(in the rows, 128 means zero)
The rows below come in pairs that one turn or mirror swaps. Which row does each named row swap with?
The rows were stretched afterwards, more along some directions than others.
Z_548: [125 140 122 120 140 119 143 133 102 125 135 151 105 134 118 123 143 143
 142 137 118 150 128]
Z_554: [125 131 152 119 168 177 143 129 194 141 151  79 123 149 132 170 163 104
 148 137 104 125 159]
Z_98: [118 165 137 134 133 126 144 144  98 152 118 155 118 143 121 149 144 115
 131 121 126 153 121]
Z_816: [123 138 125 118 132 116 142 126 106 134 138 162 101 139 127 120 149 150
 139 128 119 153 129]
Z_697: [131 117 146 128 146 166 114 130 142 136 119  86 147 140 112 129 133 129
 134 113 138 124 164]
Z_997: [147 139 141 149 116 118 118 123 111 163 120 146 109 131 110  98 132 175
 115 122 134  96 152]
Z_546: [134 131 138 140 118 112 110 125  96 150 110 155 107 145 104  98 136 175
 121 114 142 131 144]
Z_643: [143 125 122 130 133 151 119 137 142 113 107  98 146 132 148 139 109 108
 151 187 112 118 143]
Z_962: [148 139 152 123 155 147 157 131 165 164 157 122  94 140 136 142 156 177
 133 111  92 107 178]
Z_13: [114 120 129 129 134 131  99 143 150 176 132  95 125 124 158 121 138 125
 138 164 118 108 157]
Z_473: [125 126 146 119 164 178 147 129 190 130 148  80 125 151 126 168 158  98
 147 135 112 133 156]
Z_427: [102 157 136 127 122 121 120 146 101 161 129 152 116 137 134 145 151 112
 121 120 141 147 111]
Z_700: [143 116 138 148 119 120 167 116 145 122 124 128  99 145 117 127 118 149
 125 147 124 101 131]
Z_882: [131 128 132 106 130 142 142 158 108 114  91 138 141 150 122 137 131 120
 153 132 113 178 135]
Z_423: [138 131 137 126 146 154 124 134 168 154 124  62 141 141 155 149 132 106
 137 144  98 111 169]
Z_130: [142 150 138 142 161 150 166 127 120 120 117 104 152 144 127 167 111  95
 134 136 111 134 145]
Z_149: [128 128 140 115 144 164 137 124 156 173 173 107 129 121 123 119 111 143
 141 112 131 105 146]
Z_506: [107 135 133 140 122 146 102 140 123 144 133 103 146 121 140 133 153 115
 112 102 131 117 162]
Z_37: [135 126 127 137 141 114 135 114 118 174 155 143 118 125 120  97  91 175
 129 152 126 103 147]
Z_946: [104 112 117 124 124 118 160 137 104  95 112 115 143 112 123 127 113 108
 135 144 126 121 124]
Z_412: [140 142 112 132  89 111 149 130 120 115 131 145 105 149 138 134 149 139
 119 102 113 149 145]
Z_776: [119 125 132 133 108 111 106 120  85 118 114 159 120 152 113 112 144 140
 114 101 152 161 124]
Z_603: [149 150 136 152 126 125 119 131 125 164 112 126 119 127 114 104 125 167
 129 149 113  91 163]
Z_716: [150 142 130 137 113 113 119 122 108 120 114 121 122 126 147 117 105 114
 120 141 120  95 125]
Z_736: [109 115 114 127 125 114 159 145  89  92 105 120 143 117 116 125 109 114
 134 150 128 137 123]
Z_325: [130 125 134 133 152 115 133 113 116 176 157 138 119 125 125 104  83 176
 130 162 127 109 144]
Z_126: [139 129 123 107 125 140 141 155 108 115  95 145 136 151 128 134 126 134
 151 134 115 185 135]
Z_117: [141 119 152 124  99 142 143 123 161 129 149 148  96 144 108 109 125 143
 119  97 136 105 125]
Z_174: [132 121 130 142 120 107 175 122 134 127 114 137 104 137 117 128 131 146
 131 148 113 109 132]
Z_672: [142 134 131 134 151 167 127 132 142 124 114 103 136 124 167 165 125  85
 132 137 127 113 131]
Z_738: [145 119 133 146 121 114 175 116 139 129 123 136 103 141 118 123 120 156
 128 146 117 107 133]
Z_693: [140 124 126 126 139 159 121 131 153 122 113  90 147 132 146 138 113 108
 154 189 115 115 151]
Z_624: [146 115 135 141 135 130 166 111 149 119 125 133 105 143 128 138 115 138
 129 151 128 106 124]
Z_262: [146 139 111 136  90 115 148 133 129 114 131 137 108 150 142 140 147 137
 119 104 107 146 144]
Z_247: [142 149 144 138 167 144 165 128 115 125 121 103 146 142 123 165 100 109
 134 144 112 136 143]
Z_781: [139 134 140 112 144 167 142 130 155 166 162  95 130 126 122 126 111 140
 141 114 127 104 139]
Z_835: [154 148 138 151 125 124 121 131 116 165 116 135 113 131 114 103 130 177
 124 136 115  96 163]
Z_210: [163 106 144 121 155 172 138 114 166 119 118  79 133 160  89 119 106 141
 155 155 132 118 149]
Z_648: [164 112 152 127 158 172 131 119 165 131 117  75 138 160  88 120 111 153
 150 141 123 120 167]
Z_954: [ 86 134 144 122 153 137 104 153 124 142 135 127 125 121 156 156 166 107
 126 143 123 131 150]
Z_744: [113 117 112 124 123 112 159 147  80  99 105 124 138 123 118 119 109 131
 137 145 123 144 129]
Z_21: [149 142 111 139  89 106 149 142 116 113 123 148 105 149 132 133 145 145
 119 106 104 151 141]
Z_395: [148 112 150 122 103 147 139 119 170 119 145 140 102 155 120 128 128 131
 121  96 136 120 127]
Z_935: [132 141 138 104 141 162 140 124 143 164 155 111 129 126 122 122 107 141
 142 110 132 114 134]
Z_161: [152 146 144 106 127 163 146 129 155 145 145 104 124 135 128 131 123 133
 133  93 123 105 139]
Z_871: [109 116 107 118 135 115 161 151  93 107 109 126 134 130 119 133 120 130
 136 142 122 159 131]
Z_695: [ 96 157 139 120 127 134 121 141 119 160 130 141 119 139 130 150 149 103
 122 114 144 146 117]
Z_845: [ 87 146 139 112 119 134  93 148 129 168 130 134 126 134 152 142 161 102
 121 125 145 139 125]
Z_590: [120 137 138 110 124 149 152 156 112 119 101 138 139 149 123 141 147 110
 143 108 115 171 135]
Z_6: [166 151 134 138 121 135 156 131 123 108 112 104 123 135 144 144 125 104
 128 110 106 111 135]
Z_141: [129 135 142 138 111 121 181 128 143 124 112 132 107 148 117 137 158 134
 125 114 106 120 141]
Z_96: [112 118 117 124 127 122 165 141  97  93 113 118 142 122 119 122 109 123
 134 138 128 140 125]
Z_389: [111 128 138 130 137 151 106 141 121 150 121  97 153 125 129 129 145 122
 123 115 136 125 167]
Z_5: [123 125 145 121 166 174 145 122 193 146 158  88 117 154 138 169 171 110
 147 130 110 137 160]
Z_916: [107 141 127 139 114 140 109 134 117 138 133 110 149 118 144 134 153 110
 111  92 129 122 157]
Z_309: [142 122 126 131 134 160 118 135 156 114 115  94 150 132 156 146 117 101
 149 175 111 119 145]
Z_566: [125 136 111 127 130 114 126 155 119 175 128 140  99 131 141 125 144 163
 126 123 115 144 155]
Z_945: [101 112 127 120 109 120 142 136 110 101 121 121 137 107 114 100 113 118
 130 139 134 103 122]
Z_352: [135 125 135 146 118 110 169 121 135 124 120 142  99 145 116 122 124 154
 123 145 123 114 126]
Z_908: [120 122 123 125 109 115 124 120  93 113 115 153 117 164 112 122 152 133
 121  99 149 176 123]
Z_498: [117 141 128 117 131 117 135 131 109 136 145 155 103 134 130 125 155 143
 134 119 117 146 130]
Z_784: [148 116 141 124 105 150 134 124 165 110 136 139 109 155 128 139 126 121
 121 109 137 136 124]

Z_700 pairs with Z_744
Z_672 pairs with Z_566
Z_21 pairs with Z_309
Z_816 pairs with Z_473
Z_13 pairs with Z_6

